In the rows, 128 means zero.
One turn moves each row of this set onto another row. After a few examples, where does it send each row asked below?
Delar: [120 106 128 111 137 121  90 118 109 101 146 155 149 104 135 139 130 128
 155 138 150 116 112 144  91 103 106 145 133 116 153 118 131 140]
gino: [151 124 134 129 152 119 141 146 147 158 106 166 146 129 131 132 133 138
 151 152 137 134 152 118 127 134 105 138 127 132 118 169 109  92]
dumo: [131 111 132 112 149 120  86 122 116  98 145 154 152 107 131 144 128 128
 147 131 155 115 108 152 103  94 117 136 131 111 155 109 134 135]
vov: [125 100 134 113 129 129  97 129 114  96 143 165 142 116 136 142 136 121
 148 134 146 117 120 138  90 109 101 154 135 117 147 117 128 137]
kegu: [124 105 140 107 136 141  96 124 116 100 148 165 145 115 124 151 139 113
 140 143 138 116 132 130  97 107  96 154 139 122 140 117 129 138]
medo: [150 142 113 108 154 120 135 152 152 138 110 147 146 121 114 120 136 133
 130 154 133 131 144 120 158 116 120 109 149 146 157 161 133  87]
Pibap: [115 119 110 113 169 106 135 115 141 146 129 171 127  99 113 127 125 123
 169 191 138 143 153 127 142  91 106 119 108 126 132 133 129 105]
Robot: [138 126 140 107 139 140  75 136 117 106 150 153 151 119 122 161 140 121
 131 131 136 111 125 134 109  94 117 146 148 118 148 120 134 130]
bigu: [130 118 108 124 164 119 146 132 149 166 126 145 148 113 122 132 106 115
 131 178 128 140 140 103 144 102 107 156 137 137 152 165 135 101]
Gekag: [119 139 109  95 143  97 130 158 130 141 117 180 133 137 144 108 130 141
 161 167 132 142 141 120 136 124 119 147 101 130 144 159 129 106]
Rubu: [141 101 107 144 154  89 130 157 163 145 113 165 121 122 137 129 111 131
 147 160 144 148 121 120 145 104 133 134 114 103 142 135 137  94]
bem: [140 109 113 133 167 106 133 128 146 132 109 168 126 115 128 121 120 138
 167 180 141 144 150 142 128 129 102  99 115 127 134 141 135  92]
nam: [129 114 142 110 134 141  92 127 113 100 148 158 149 118 123 151 136 114
 143 138 135 112 133 136  96 104  98 152 147 126 146 120 133 138]
duso: [131 124 140 103 132 142  83 137 113 103 149 153 150 122 123 153 141 118
 135 135 131 113 129 131 104 104 108 152 149 125 148 124 135 136]
fimo: [125 121  91 120 151  92 114 150 145 163 122 132 134 103 133 130 107 140
 150 178 134 144 119 109 146  99 132 135 126 109 147 159 138 101]
fabok: [140 122 143 113 175 121 148 143 156 158 109 181 142 131 133 142 120 128
 142 151 147 127 149 131 132  95 115 150 106 121 123 141 109  89]
Mebu: [124 127  85  95 136  98 121 148 126 157 121 138 129  95 132 118 126 146
 165 169 142 139 125 115 133  91 131 135 130 119 143 164 132  91]
Nepe: [125 111 135 119 136 123  87 120 109 103 147 157 149 114 134 142 130 126
 156 134 146 115 118 147  90 104 106 147 136 119 153 121 133 140]
Kip: [140 124 127  93 179 121 143 144 153 147 109 134 141  93 114 136 109 127
 148 170 147 125 137 137 141  75 122 117 128 113 126 131 123  89]
lefa: [137 123 129 115 143 123  73 127 112 100 150 155 149 117 129 148 134 127
 144 129 146 116 112 147 107  95 123 136 138 116 159 115 141 132]
tuzem: [116 125 114 118 151  91 137 154 147 148 114 161 142 132 142 113 107 133
 152 176 126 145 131 113 140 132 111 150 106 124 149 160 134 118]
Volit: [131 116 137 119 145 122  81 120 113 100 147 156 150 114 131 146 130 128
 152 132 148 114 114 153  99  97 114 136 133 114 154 113 136 137]
nutep: [134 134 100 103 167 122 144 118 126 164 131 155 150 109 121 123 122 121
 143 171 138 136 147 116 138  90 111 153 131 150 152 168 132  90]
mopim: [139 127 139 100 143 142  79 137 119 105 150 159 153 122 123 160 143 119
 122 131 139 113 124 129 112  97 118 152 140 117 145 118 131 131]
Gide: [137 127 130 112 143 131  70 126 113 106 155 151 150 114 121 157 138 124
 135 133 141 114 118 138 111  90 122 141 144 118 156 119 139 129]
Bok: [136 121 123 112 175 112 132 157 169 152 110 131 142 106 119 142  99 125
 133 178 133 134 129 122 154  90 125 124 127 106 135 135 133  99]
zale: [139 123 122 109 146 121  78 127 110 100 151 153 153 112 130 144 137 128
 135 127 151 116 105 143 111  93 126 140 137 116 163 116 140 130]
mis: [121 110 114 138 173  96 138 125 157 148 123 161 135 109 122 127 104 120
 158 190 134 148 139 122 147 106 107 127 107 118 143 136 137 114]
sut: [142 138 122 103 164 114 121 154 165 147  99 137 144 111 122 136 123 150
 137 156 141 122 136 135 151 105 128  94 141 124 145 149 123  84]
nore: [129 123 134  97 134 142  85 135 111 102 152 160 150 120 124 151 145 116
 131 141 132 116 130 124 106 108 105 157 142 125 145 125 133 137]
bagep: [129 106 140 118 132 133  95 127 113  99 144 162 146 120 131 145 134 119
 150 132 143 114 125 142  90 107 102 153 141 122 149 120 132 137]
gub: [144 102 111 124 145 101 137 161 155 134 108 180 110 119 134 127 133 132
 156 149 152 141 132 129 138  91 134 128 115 105 130 126 126  81]
gefad: [134 124  98 119 157 104 109 134 150 163 108 140 133  99 132 138 122 161
 152 163 148 128 131 131 135 101 127 102 138 121 148 161 125  79]
luk: [138 128 128 105 150 133  74 122 113 110 157 151 157 110 121 156 139 122
 127 133 145 114 116 135 115  88 123 144 141 118 154 119 135 130]
giset: [145 105  95 139 151 100 120 137 147 143 108 166 115 115 138 126 125 150
 157 160 152 142 134 137 129 116 123 104 129 121 148 149 135  74]
Moge: [144 123 108 111 153 112 142 174 158 138 110 145 138 130 130 120 109 120
 121 163 126 140 127 111 154 110 126 143 136 125 158 150 146  93]
ronet: [134 111 138 129 167 113 151 151 167 160 107 163 146 132 136 139 102 123
 136 160 137 134 138 116 136 111 110 157 114 117 133 149 117 103]
setu: [135 128 122 117 156 108 131 140 136 144 107 161 141 123 134 118 124 144
 169 177 131 141 151 128 123 147  98 120 114 132 124 165 122 104]
kemak: [154 130 120 130 159 128 144 130 148 158 119 158 149 117 111 132 138 124
 137 156 135 134 156 112 144 115 106 129 147 147 136 167 119  86]
pibuf: [154 131 110  92 152 115 151 173 142 127 106 158 137 133 134 108 123 125
 131 144 142 135 127 128 144 101 132 141 131 131 156 147 140  81]

nutep goes to Pibap
Rubu goes to Moge
duso goes to Nepe
And these:
dumo goes to mopim
kemak goes to bem

